(in the rows, 128 means zero)
Named turns come first, each shown by rows before and after it. Which turns, in which order, take the first row of each pair that follows to the second? Write the first one first, as in the answered first pair.
turn Lati:
[116 124 128 119 118 114 129 123 133 160 147  78 148 108 135 102 136 140
 101 106  90 181 142 141 154 137 104 128 108 143 153 105 138] => [122 141 130 115 102 115 124 116 131 152 144  84 137  98 138 111 136 147
 114 107  92 179 152 142 144 134 121 142 114 134 167 119 133]
[149 146 112 162  60 121  55 157 128 153 159 129 125 106 134 125 132 160
 166 146  99 168 169 129 161 100 131 159 132  84 115 167 152] => [145 116  96 165  97 102  77 144 123 150 181 125 146 146 152 135 125 154
 149 133 106 158 177 133 178  80 100 158 115  80  82 172 145]
[111 131 143 103 140 138 135 131 127 110 112 127 136 101 129 127 128 133
 131 146 135 156 101 120 101 157 121 114 142 157 136  99 129] => [114 134 155  91 123 130 118 127 124 106 136 135 115 108 137 126 134 133
 141 136 140 139 109 112 101 153 144 129 141 140 161 133 118]
turn kuf:
[112 107 145 132 116 119 116  87 120 139 162 103 184 124 169 134 151 120
  97 120 124 166  86 130 129 125  91  96 104 134  90 152 107] => [112 105 167 117 125 133 124 105 110 126 151 115 180 131 165 131 148 125
 112 135 138 163  68 119 111 144  92  94 128 145  91 138 107]
[ 88 135 164 197 136 149 193 121  97 137 116  56  97  88 112 105  98 144
 145 136 115 153 128 139 100 136 127 127 157 192 100  75 159] => [ 83 146 150 211 129 132 196 105 107 140 126  45 101  82 104 108  93 141
 128 121 111 160 138 147 110 135 125 126 142 184 104  82 165]
[133 129 161 131 181 143 159 168 117  84 116 182 113 172 137 127 135 127
 173 154 149  76 103 100  91 147 109 133 175 154  84  93 101] => [144 137  90 204 183 114 148 152 123 137 120 144 118 168 107 128 116 108
 137 140 123  86 164 149 168  88  91 116 132 117  50  97 123]
[119 135 155  94 129 133  95 136 109  86 147 175  97 165 152 147 145 136
 163 116 158  71 133 105  88 132 133 157 140 111 159 174 100] => [142 140 131 140 153 125 102 171 103  95 111 190  97 166 115 144 139 128
 155 128 152  57 147 111 111 119 107 133 156  99 117 144 104]
turn mozev:
[ 84 132 142  82 124 183 111 131 111 121  90  91 106  91 111 117 135 122
 154 121 131 140  87  96 117 158 149 125 153 170 124 137 140] => [ 81 137 145  72 105 169  97 116 109 124 120  94 104  95 118 124 131 123
 155 112 141 135  99  96 114 152 154 129 142 156 144 165 137]
[130 107 168 115 133 146 147 145 124 126 107 133 149 119 123 123 124 131
 126 131 122 157  99 136 107 175 146 132 146 154 145 103 140] => [129 113 168 101 107 140 130 129 127 135 128 123 150 114 133 129 126 139
 128 130 116 161 100 135 114 175 153 147 143 144 163 128 130]
[124  98 118 133 120 136 128 120 124 141 164  98 164 143 129 113 130 119
 121 117 124 136 121 156 127 158 136 122 166 128 137 138 141] => [128  94 122 131 123 130 127 122 116 133 169 113 165 151 138 119 134 126
 133 119 128 131 122 156 129 155 130 128 160 124 137 149 134]
[138 153 120 122  80 138  96  94 174 121 153 164 116  90  83 127 111 151
 197 125 163 122 121 123 100 140 219 109 121  89 173 172 106] => [152 142 121 124 105 134 101 106 157  98 151 204 113 125  98 137 114 145
 207 128 171  91 128 107  94 124 196 114 128  81 157 172  88]
turn manal:
[ 58  69 102  86 117 136  97 108 127 132 134 107 126 130 147 149 138 109
 142 101 128  94 205  53 127 124 122 181  65  46 145 174 140] => [ 51  72 135  62 105 158  98 105 132 111 135 101 127 128 156 140 150 115
 150 112 130 100 179  48  93 162 134 182  87  67 172 164 141]
[113 139 123 111 157 148 146 148 141 149  77 116 121 172 134 132 179 138
 119 139 133 164  97  96 124 161 117  49 152 148 105  46  96] => [122 133  83 160 155 123 128 140 134 165  89 100 123 180 137 141 160 127
 100 117 115 153 142 120 168 106 108  45 122 110  82  74  96]
[140 154 116 172 116 129 112 152 144 150  73 133 134 115  99 104 131 103
 134 173 130 137 127 141 112 110  91 132 152 155  89  94 139] => [140 151 110 177 119 135 108 153 145 158  76 133 128 108  99 103 130 109
 135 163 129 136 125 140 108 112  93 131 144 152  91  97 143]
[138  76  86 180 186  84 147 118 129 148 138 114 158 195 105 125 107 125
 100 125 150 116 185 146 180  90  95 107 113 108  62 110 132] => [132 152  93 159  68 113  79 111 152 173 138  64 118 100  67  95 126 136
 117 126 135 166 190 156 172 141 170 131 115  88 167 146 157]
Then:
(two turns a pair)
[141 155 131 105 120 185  96 167 144 127 118 150 124 102 116  75 122 107
 153 126 147 161  89 168 141 145 133  95 150 165 133  81 148] => [129 129  88 142 142 155 108 137 140 148 138 132 146 127 127  90 103 100
 120 102 132 160 121 193 185  91 107  91 105 144  96  86 145] | manal kuf
[139 126 119 119 127 152 136 142 120 127  92 104 154  73 106 119 126 140
 123 139 133 162 107 129 114 129 131 105 170 158 119  71 141] => [140 118 112 124 131 139 141 137 125 133  96  93 161  71 108 125 123 131
 108 136 133 171 115 133 122 127 121 108 153 156 113  71 143] | kuf manal
[118 121 130 126 127 138 130 131 118 118 112 159 136 134 122 129 133 117
 132 138 120  92 136 118 114 125 120 120 152 140 110 142 120] => [117 124 128 119 106 146 129 133 136 131  98 132 143 106 107 119 136 116
 125 140 111 117 133 135 124 141 139 114 150 149 127 124 129] | mozev mozev
[118 170 107 163 105 138 109 125 132 146 117 132 116 136 109 146 146 165
 113 111 122 102 157 117 160  98 164 133 121  99 160 138 162] => [122 172 127 151 126 163 125 151 129 145  74 154 118 138 100 130 150 161
 133 137 140  98 119 102 127 127 150 125 171 128 152  94 160] | manal kuf
[136 117  92 172 146 113 138 143 124 157  96 128 125 142 111 128 110 117
 122 127 114 105 146 132 163 107 108 107 128 119  90 122 143] => [123 143 116 138  99 147 128 139 140 158  87 101 115  93 101 107 124 130
 128 142 110 152 128 137 134 156 150 123 143 140 143 116 159] | mozev manal
[132 190 113 160  70 163  63 127 141 128  80 118 111  93  74  82 150 117
 174 150 156 115  92 137 111 118 145 104 148  97 133 130 124] => [140 158 111 164 118 133  71 123 105 102 121 167 112 167 110 106 143 113
 184 132 178  62  97 121 121  75 117 117 139  68  88 159  94] | Lati mozev
[160 110  88 147 122  96 122 159 116 137 117 135 126 153 109 135 126 126
 119 128 126 119 163 119 154 100 122  95 120 120 112 115  97] => [153 118  99 124  87  95  93 135 117 132 148 132 109 146 120 133 125 133
 133 111 118 116 164 116 138 104 149 112 112 110 146 150  86] | manal Lati
[129 146 105 146 121 111 115 144 134 151 138 115 127 107 115 121  98 128
 121 115 132 146 142 133 132 133 138 122 119 119 154 137 132] => [123 126 133 114 147 108 139 142 124 127 131 138 142 137 148 134 105 133
 127 126 153 134 116 109 103 149 126 130 131 145 145 117 120] | kuf manal
[137 159 162  95 132 140 138 125 120 125 111 120 144  95 129 116 130 132
 147 137 140 129 109 111  98 156 135 125 141 129 138 127 131] => [144 166 141 121 119 131 127 125 125 145 101 105 144  83 110 114 122 126
 134 145 126 141 128 126 125 141 134 118 142 113 130 123 142] | kuf mozev
[142 110 110 162 124  91 127 115  99 163 104 164 119 152 122 164 130 130
 118  79 147  50 116 125 124 142  93 135 166 118  84  98 139] => [152 141 108 182  92 103 110 123 115 177  84 143 110 113  99 149 140 132
 115  85 132  70 130 139 137 156 102 126 172 110  99  88 162] | Lati manal
[114 113 162 112  76 121 145 100 125 139 135 108 117  94 122 147 149 148
 139 104 137 122 130  92  95 141 140 193 101 117 204 156 120] => [132  92 161 141 165 122 185 139 105 125  95 162 146 144 108 147 147 136
 145 131 150  87 128  84  89 120  76 153 139 129 114  96 105] | manal kuf
[103 168 157 105 130 107 110 165 132 133 125 120 113 112 132  91 115 136
 141 195 117 137 106 110  91 107 169 130 213 131 162 120 138] => [114 178 131 132 115  97  97 156 145 159 125 104 109  95 116  88 110 133
 131 189 104 140 126 126 120  84 166 127 198 104 161 125 143] | kuf mozev
[103 134 162  84  94 146 132 145  98 111 118 129 110 107 138 132 140 161
 156 118 154 150 116  96  73 170 164 139 151 145 175 126 112] => [137 137  79 182 121 121 123 164  98 159  73 116 121 107  87 127 129 138
 118 117 119 143 178 129 142 103 127  99 127 108 101 109 134] | kuf kuf
[129 122  93 183 135 130 113 138 131 135 100 119 141 121  92 131 129 125
 121 144 103 128 149 135 180  95  95 113 126 132  92 109 152] => [ 93 128 112 120  89 138 112  88 144 124 152  80 134 102 123 132 133 141
 116 117  94 162 137 130 153 127 145 145  97 144 168 153 154] | mozev kuf
[103 136 109 143  73  98  98  81 121 139 172 124 101 126 178 127 124 124
 120 102 127 126 173 120 138 103 137 149  74  73 186 165 134] => [123 136 156 145 131 132 118 159  91 113  94 203  96 156 151 115 146 109
 171 154 167  82 128  84  84 125 111 125 172 102 137 101 123] | kuf kuf
[136 115 126 141 130 114 121 106 122 133 153 146 131 136 136 127 116 128
 129 112 128 109 164 139 141 115 122 123 116 119 121 139 123] => [120 119 165 108 122 130 129 116 127 112 141 146 133 122 139 121 131 124
 144 121 135 132 136 128 118 152 139 134 141 150 145 127 132] | manal manal
[142 129 148 112 148 123 117 126 107 104 120 137 116 144 150 127 121 132
 142 146 147 121 101 107  99 132 125 139 153 141 125 135 122] => [140 119 127 141 143 102 113 105 104 124 141 122 117 157 148 139 112 126
 135 125 139 120 130 127 134  97 118 139 115 117 118 161 124] | manal kuf
[129 149 133 131  65 142 125 133 147 149 139 134 136  92 162 100 131 156
 116 159  98 166 142  83 126 152 163 153 129 136 164 104 130] => [123 120 143 115 106 142 159 143 139 128 131 148 165 121 184 104 136 154
 106 161 111 165 116  79 104 161 144 146 133 167 140  73 133] | manal mozev
[121 136 108 158  86 137 104 114 140 184 137  77 125 119 106 133 112 136
 127 112 122 154 162 154 154 137 156 157  96 122 170 157 142] => [127  98 104 166 154 108 132 118 136 166 145 109 147 170 128 156  99 129
 111 102 128 128 161 151 160  99 107 147  93 120 108 141 122] | mozev Lati
[140 119 161 100 147 130 122 148 105 112 113 164 126 150 135 128 150 122
 159 133 143 103 102 109  91 148 137 117 149 157 116 120 125] => [158 152 110 159 105 124  90 147 117 149  94 129 110 115  97 110 150 116
 138 138 119 117 151 135 144 117 153 109 118 123 121 130 140] | kuf manal
[104 121 125 138 123  90 113 120 130 132 205 129 125 120 132 135 118 111
 127 133 138 111 140 121 110  87 118 158  78  84 147 165 118] => [ 97 136 121 150 104  97 116 122 149 152 174  89 137  73 101 130 121 111
 105 138 127 153 137 149 120 105 136 143  75 106 155 139 140] | Lati manal
[121 121 120 151 141 112 147 121 145 137 126 118 148 127 116 128 123 127
 104 122 100 145 131 164 153 105 113 101 112 137  95 105 142] => [107 112 156  92 124 127 150 107 144 117 144 132 143 133 149 127 135 139
 127 123 121 145  96 133 108 146 137 127 127 165 135 118 128] | kuf kuf
[131 101 152 112 164 132 152 125 120 116 120 144 162 138 141 127 132 120
 106 130 144 133  81 132 112 138 131 116 130 135  97 112 128] => [141 140 141 125 133 143 133 148 132 140  93 128 149  93 104 115 141 122
 120 150 136 151  98 143 124 152 152 104 148 130 113  97 142] | kuf Lati
[156 130 113 154 144 146 113 154  87 131 139 184  90 153 136 144 129 150
 168 135 133  80 144 123 119  96 125 129 147 123 121 137 103] => [145 120  84 172 160 129 136 142 105 146 127 148 115 147 125 137 119 139
 132 130 113 114 156 154 156  80 106 109 120 128  96 116 114] | kuf Lati
[127 123 136 136  97 145 127 173 143 122  90 102 133  72 100 106 167 144
 121 171 113 168 105 126 135 187 156  87 162 175 109  82 127] => [124 141 104 141  53 122  90 131 148 140 142  66 124  65 118 121 151 153
 114 138  91 167 143 143 171 158 184 115 114 133 157 148 131] | kuf mozev
[129 116 158 151 149 133 172 171 142 103 108 167 145 127 124 138 138 122
 155 157 126 112 126 143 125 125 102 114 131 158 150 144 146] => [121 129 157 134 120 136 159 146 161 121 111 132 146  94 114 138 132 128
 141 158 112 143 136 150 135 140 120 115 118 158 183 158 155] | mozev mozev
[141 171 107 158 131 153 114 155 140 159  95 128 105  94  85 135 138 129
 133 151 124 119 153 144 138 138 149 132 134 108 135 124 137] => [138 163 104 161 150 145 127 149 134 159  93 120 123 101  91 139 136 126
 131 147 119 124 155 147 144 131 132 119 135 122 116 108 132] | manal kuf
[108  99 124 117 137 103 137 104 130 126 173 119 147 155 154 137 116 134
 112 102 129 135 145 142 138 125 109 132  83 132 116 140 116] => [115 101 128 131 162 108 158 125 137 131 142 127 163 158 135 135 117 133
 107 117 136 148 129 136 131 128  86 112 101 145  86  98 124] | mozev mozev
[109 125 116 104 129 124 148  98 136 104 138 116 145 124 140 140 124 140
 102 107 137 164 110 149 126 148 114 138 120 167 149 143 135] => [109 118 123 110 149 128 165 112 115  93 129 143 148 139 138 142 124 139
 112 116 148 141 105 128 114 146 114 127 131 173 131 134 126] | manal kuf
[113 135 129 125 139 122 117 125 104 147 124 170 104 130 132 160 114 111
 146  99 142  69 148 136 122  97 121 148 150 119 163 168 118] => [107 107 114 134 164 104 140 101 113 154 137 141 135 135 140 161 101 113
 117  94 130  87 143 156 141  80  99 138 113 125 141 155 119] | Lati kuf
[140 112 106 167 176  89 130 140 120 140 129 134 121 150 124 131 117 124
 110 124 133 103 146 144 157  73  87 118 103 101  74 138 128] => [131 163 118 159  94 121 103 139 157 166 108  83 114  73  90  98 131 127
 110 139 121 160 134 157 145 120 144 130 121 116 131 118 152] | mozev manal
[138 151 168 120 133 136 140 166 158 128  95 136 115 117  78 106 131 123
 119 160 136 152 127 128 117 169 126  99 174 144  95  72 147] => [134 177 136 138  75 123  94 143 165 157 131 117  90  97  86 111 124 125
 123 135 115 145 164 141 145 146 157 119 142  93 137 131 147] | kuf Lati
[123 170 137 166 126 110 123 136 133 159 175 104 131  89 120 161  99 138
  91 161  99 120 127 140 176  86 167 144  95 118 199 116 109] => [124 149 122 169 156 105 148 131 145 162 161  97 149 103 112 159  98 136
  77 164 101 125 127 156 190  78 147 126  97 129 169  94 114] | Lati Lati
[104 121 124  62 120 145 141  91 135 133  92  79 196 145 131 150 149 139
 159  87 146 185  88 136 122 175 114 152  93 153 168 151 189] => [113  99 128  72 174 133 166 115 116 126  88 111 203 195 143 156 141 128
 156  85 159 152  89 132 121 155  75 133 102 163 118 127 179] | manal kuf
[ 95  90 143 104 153 131 155  77 152 100 178  82 192 129 129 155 117 157
 137  98 107 159 127 151 133 156 104 147 128 124 119 139 135] => [104 104 131 120 145 145 145  80 171 120 153  65 193 112 106 146 112 152
 129 114  95 177 128 160 142 156 107 135 129 128 123 115 152] | manal Lati
[ 93 105 133  99 126 129 148  99 160 125 137  74 164 100 137 118 135 121
 109 113 131 192  97 145 128 153 153 116 103 160 140  93 130] => [ 97  95 105 142 133 112 148  91 158 135 142  72 169 111 135 122 121 124
 100 108 123 175 126 159 164 113 135 116  81 134 109 105 125] | manal manal
